In the data rows, zero lies at 7.5, halfway between 7 and 8.
Here is a table of points, one per row:
np.array([10, 8, 6, 6, 7, 7, 8, 8, 7, 7, 6, 8, 13, 7, 8, 6, 10,
          10, 7, 9, 12, 7, 7, 6])
np.array([8, 7, 7, 6, 8, 5, 7, 5, 7, 7, 8, 10, 8, 6, 5, 7, 7,
          8, 8, 7, 6, 11, 7, 12])
np.array([8, 7, 5, 5, 7, 7, 7, 8, 13, 7, 7, 6, 6, 7, 10, 15, 6,
          6, 7, 8, 8, 7, 7, 8])
np.array([6, 6, 6, 8, 10, 7, 7, 13, 8, 12, 6, 6, 7, 6, 7, 5, 7,
          5, 6, 5, 6, 14, 5, 9])
np.array([6, 7, 7, 12, 9, 10, 12, 15, 7, 9, 12, 7, 8, 6, 5, 7, 8,
          6, 8, 7, 7, 4, 10, 6])
np.array([7, 5, 7, 6, 7, 9, 6, 7, 15, 6, 7, 7, 6, 5, 12, 7, 6,
          6, 10, 7, 7, 8, 8, 7])
np.array([8, 6, 10, 9, 11, 6, 6, 8, 6, 7, 8, 6, 7, 6, 6, 8, 8,
          5, 8, 15, 6, 8, 7, 9])
np.array([7, 8, 9, 6, 6, 8, 7, 14, 7, 10, 6, 13, 7, 9, 9, 7, 6,
          6, 6, 7, 7, 13, 7, 7])
np.array([6, 6, 12, 8, 7, 6, 8, 7, 11, 5, 5, 8, 10, 8, 10, 10, 7,
          6, 5, 7, 6, 7, 6, 9])
np.array([8, 6, 6, 7, 7, 10, 9, 6, 6, 9, 5, 7, 8, 8, 6, 8, 7,
          9, 8, 7, 4, 8, 12, 5])
np.array([6, 5, 10, 7, 6, 5, 7, 8, 6, 7, 6, 6, 9, 6, 8, 9, 5,
          9, 8, 6, 7, 6, 4, 8])
np.array([6, 9, 7, 6, 7, 9, 14, 7, 6, 13, 7, 4, 6, 5, 6, 6, 6,
          10, 6, 8, 5, 6, 9, 7])
np.array([9, 8, 9, 6, 6, 5, 7, 6, 6, 9, 5, 8, 9, 7, 9, 8, 5,
          7, 7, 12, 8, 7, 9, 6])
np.array([6, 7, 7, 7, 7, 6, 8, 7, 7, 10, 8, 7, 8, 14, 7, 9, 9,
          8, 8, 7, 6, 7, 8, 7])
np.array([7, 8, 7, 6, 7, 7, 6, 6, 6, 8, 8, 11, 7, 7, 8, 7, 7,
          7, 7, 8, 10, 7, 8, 7])
np.array([8, 15, 9, 7, 10, 10, 8, 7, 8, 7, 4, 8, 6, 7, 7, 9, 9,
          9, 9, 6, 6, 7, 8, 8])
np.array([12, 7, 8, 8, 4, 6, 7, 8, 8, 8, 7, 8, 5, 9, 5, 7, 8,
          7, 9, 13, 5, 6, 7, 6])
np.array([5, 7, 6, 7, 5, 6, 7, 7, 7, 5, 5, 9, 7, 7, 5, 6, 6,
          10, 8, 7, 7, 7, 10, 6])
np.array([7, 7, 7, 6, 8, 6, 7, 7, 7, 11, 10, 8, 8, 5, 9, 7, 8,
          11, 5, 7, 7, 6, 13, 8])
np.array([9, 7, 9, 6, 11, 6, 11, 7, 7, 9, 11, 7, 5, 10, 8, 8, 14,
          5, 7, 6, 8, 6, 8, 9])
np.array([6, 10, 11, 10, 12, 6, 5, 7, 8, 7, 6, 7, 7, 7, 9, 5, 9,
          6, 9, 9, 5, 7, 7, 5])
np.array([7, 10, 8, 6, 5, 10, 12, 5, 8, 8, 9, 8, 7, 10, 11, 6, 6,
          7, 15, 8, 7, 8, 6, 7])
np.array([10, 7, 7, 7, 5, 9, 6, 7, 7, 8, 7, 7, 8, 7, 8, 6, 13,
          10, 8, 9, 11, 8, 6, 7])
np.array([6, 8, 5, 6, 6, 8, 7, 8, 7, 7, 6, 6, 7, 8, 7, 6, 5,
          8, 7, 7, 8, 6, 10, 8])
np.array([5, 6, 8, 6, 4, 11, 6, 8, 8, 6, 7, 6, 7, 10, 7, 6, 7,
          10, 6, 7, 9, 6, 5, 7])
np.array([4, 8, 3, 7, 7, 6, 8, 5, 7, 6, 8, 8, 8, 6, 7, 8, 7,
          5, 7, 8, 8, 8, 11, 5])
np.array([8, 7, 5, 6, 7, 6, 8, 7, 7, 7, 5, 8, 8, 4, 6, 7, 13,
          9, 7, 7, 10, 7, 6, 7])
np.array([7, 6, 8, 9, 6, 10, 4, 7, 6, 7, 8, 7, 9, 9, 8, 8, 10,
          8, 7, 7, 4, 7, 12, 7])
np.array([9, 7, 8, 6, 11, 12, 8, 8, 7, 6, 6, 5, 6, 7, 6, 8, 6,
          9, 8, 9, 11, 9, 8, 11])
np.array([8, 7, 7, 7, 7, 7, 7, 7, 7, 8, 6, 9, 7, 11, 8, 7, 9,
          8, 7, 7, 10, 7, 8, 8])
np.array([5, 7, 7, 9, 9, 6, 7, 8, 6, 7, 7, 6, 6, 8, 7, 9, 7,
          7, 7, 7, 11, 6, 9, 6])
np.array([6, 7, 7, 9, 7, 6, 7, 7, 7, 6, 8, 6, 7, 6, 5, 8, 13,
          8, 8, 8, 12, 8, 8, 6])
np.array([8, 15, 6, 10, 9, 7, 8, 6, 9, 6, 8, 7, 8, 7, 7, 6, 5,
          7, 12, 7, 8, 8, 7, 5])
np.array([8, 7, 9, 7, 7, 6, 15, 6, 8, 5, 12, 10, 7, 6, 6, 6, 8,
          5, 5, 7, 8, 8, 7, 6])
np.array([11, 6, 7, 6, 7, 6, 9, 8, 6, 5, 11, 9, 5, 7, 8, 7, 10,
          6, 6, 6, 4, 7, 8, 6])
np.array([7, 11, 12, 6, 5, 9, 6, 7, 7, 7, 11, 6, 6, 7, 6, 9, 7,
          11, 10, 6, 6, 8, 5, 6])
np.array([8, 5, 7, 5, 13, 6, 9, 8, 7, 7, 11, 8, 7, 7, 8, 8, 6,
          14, 8, 8, 6, 8, 10, 9])
np.array([7, 8, 7, 7, 8, 5, 6, 7, 13, 9, 7, 7, 8, 12, 5, 5, 8,
          7, 9, 7, 7, 6, 7, 8])
np.array([5, 6, 8, 9, 9, 11, 8, 8, 6, 10, 7, 14, 7, 6, 9, 7, 7,
          6, 6, 7, 7, 5, 8, 7])
np.array([8, 7, 7, 12, 6, 11, 10, 7, 8, 7, 6, 6, 13, 7, 7, 9, 8,
          6, 9, 7, 6, 7, 7, 14])
np.array([8, 7, 13, 5, 7, 7, 7, 7, 6, 7, 8, 6, 9, 6, 12, 7, 7,
          6, 13, 6, 6, 7, 7, 6])
np.array([8, 6, 7, 5, 8, 10, 8, 7, 7, 6, 6, 7, 15, 9, 6, 11, 8,
          5, 9, 7, 5, 8, 8, 7])
np.array([11, 10, 7, 14, 8, 7, 7, 7, 15, 9, 9, 8, 8, 7, 7, 15, 7,
          9, 7, 8, 8, 7, 7, 5])
np.array([8, 8, 7, 8, 5, 5, 6, 11, 6, 13, 7, 14, 7, 6, 7, 7, 7,
          7, 8, 6, 6, 12, 5, 10])
np.array([10, 7, 6, 7, 7, 5, 11, 7, 6, 7, 6, 7, 5, 8, 8, 8, 9,
          6, 4, 6, 5, 7, 6, 5])
np.array([6, 10, 9, 8, 7, 6, 9, 7, 7, 8, 7, 5, 6, 7, 6, 8, 7,
          9, 7, 7, 8, 15, 9, 6])
np.array([6, 6, 8, 6, 6, 4, 8, 8, 7, 7, 6, 8, 5, 5, 8, 9, 10,
          7, 15, 7, 9, 6, 7, 9])
np.array([7, 7, 7, 7, 8, 8, 7, 8, 8, 8, 6, 7, 7, 11, 7, 6, 11,
          11, 6, 7, 9, 7, 5, 5])
np.array([7, 6, 10, 12, 4, 7, 7, 7, 6, 8, 8, 7, 8, 7, 7, 9, 4,
          7, 7, 7, 11, 6, 6, 11])
np.array([7, 6, 7, 10, 6, 7, 6, 4, 8, 9, 11, 5, 7, 7, 6, 6, 8,
          8, 6, 7, 7, 15, 9, 10])
np.array([7, 7, 10, 6, 7, 5, 6, 8, 6, 7, 8, 6, 10, 6, 8, 9, 6,
          7, 7, 6, 10, 7, 5, 9])
np.array([12, 8, 7, 6, 7, 6, 8, 9, 6, 8, 6, 5, 7, 7, 7, 6, 6,
          6, 7, 6, 9, 6, 6, 6])
np.array([10, 6, 9, 10, 8, 8, 7, 6, 8, 8, 7, 8, 8, 7, 7, 6, 7,
          7, 8, 6, 10, 8, 12, 7])
np.array([8, 5, 8, 6, 7, 11, 7, 6, 7, 6, 7, 7, 8, 10, 7, 8, 9,
          10, 8, 7, 9, 10, 6, 6])
np.array([6, 10, 5, 14, 10, 10, 8, 7, 5, 5, 6, 7, 5, 8, 9, 9, 7,
          8, 7, 6, 7, 7, 4, 10])
np.array([7, 5, 6, 7, 13, 13, 6, 6, 7, 11, 9, 9, 7, 8, 5, 7, 5,
          6, 8, 7, 8, 6, 6, 5])
np.array([10, 6, 7, 7, 9, 5, 7, 7, 6, 5, 7, 6, 5, 10, 5, 7, 7,
          6, 6, 6, 4, 6, 5, 6])
np.array([7, 7, 7, 7, 10, 11, 6, 6, 6, 9, 8, 13, 6, 7, 6, 7, 6,
          5, 7, 8, 8, 6, 5, 7])
np.array([7, 7, 6, 7, 8, 6, 6, 8, 7, 5, 11, 9, 14, 7, 6, 6, 7,
          10, 7, 7, 5, 7, 6, 10])
np.array([7, 8, 6, 9, 6, 10, 6, 15, 7, 7, 7, 9, 7, 7, 8, 7, 8,
          7, 8, 8, 6, 12, 8, 5])
np.array([6, 6, 6, 8, 5, 10, 7, 6, 15, 7, 8, 6, 6, 4, 12, 8, 8,
          8, 5, 8, 5, 7, 4, 6])
These points spread out most along one direction. Take the direction at right angles to it along which they spread out most. Go by this last direction. Where along it does each point below lie, from 0 to 99? The average is 50, and the first point in the table lies past the average. One standard deviation of the points above along it is 16.
np.array([6, 8, 8, 8, 6, 7, 9, 7, 13, 7, 8, 8, 7, 13, 6, 4, 7,
          7, 6, 6, 7, 6, 8, 10]) 48
np.array([6, 10, 11, 6, 8, 8, 6, 8, 8, 8, 6, 7, 7, 6, 7, 5, 8,
          5, 6, 15, 6, 6, 9, 11]) 47
np.array([6, 15, 10, 5, 5, 9, 4, 7, 6, 9, 11, 6, 7, 7, 8, 11, 8,
          6, 7, 6, 7, 5, 7, 8]) 45
np.array([12, 7, 9, 6, 7, 8, 10, 8, 8, 6, 7, 7, 5, 10, 8, 6, 7,
          5, 5, 7, 10, 7, 9, 7]) 64
np.array([9, 7, 9, 11, 9, 9, 6, 6, 7, 5, 7, 8, 7, 5, 6, 5, 6,
          8, 6, 6, 9, 8, 8, 6]) 50
np.array([7, 8, 8, 7, 8, 8, 5, 8, 7, 7, 7, 9, 8, 7, 7, 7, 7,
          6, 7, 6, 11, 7, 8, 7]) 49
np.array([7, 9, 8, 8, 8, 7, 6, 7, 8, 9, 5, 6, 7, 6, 7, 6, 7,
          8, 5, 5, 6, 6, 11, 9]) 51
np.array([7, 8, 5, 6, 6, 7, 6, 5, 7, 11, 8, 7, 8, 8, 7, 6, 7,
          6, 7, 8, 8, 7, 7, 8]) 55
np.array([12, 8, 4, 5, 7, 7, 6, 7, 7, 6, 7, 6, 6, 10, 7, 6, 6,
          4, 7, 7, 7, 6, 8, 9]) 61
np.array([8, 7, 7, 8, 10, 7, 9, 9, 6, 6, 12, 10, 8, 8, 9, 8, 6,
          14, 7, 8, 7, 6, 8, 14]) 55
np.array([8, 6, 4, 13, 7, 7, 6, 6, 5, 8, 7, 6, 7, 7, 15, 5, 6,
          7, 10, 7, 7, 7, 7, 9]) 36
np.array([5, 9, 7, 7, 9, 6, 7, 8, 7, 6, 8, 6, 8, 10, 10, 6, 7,
          6, 5, 15, 8, 8, 6, 6]) 53
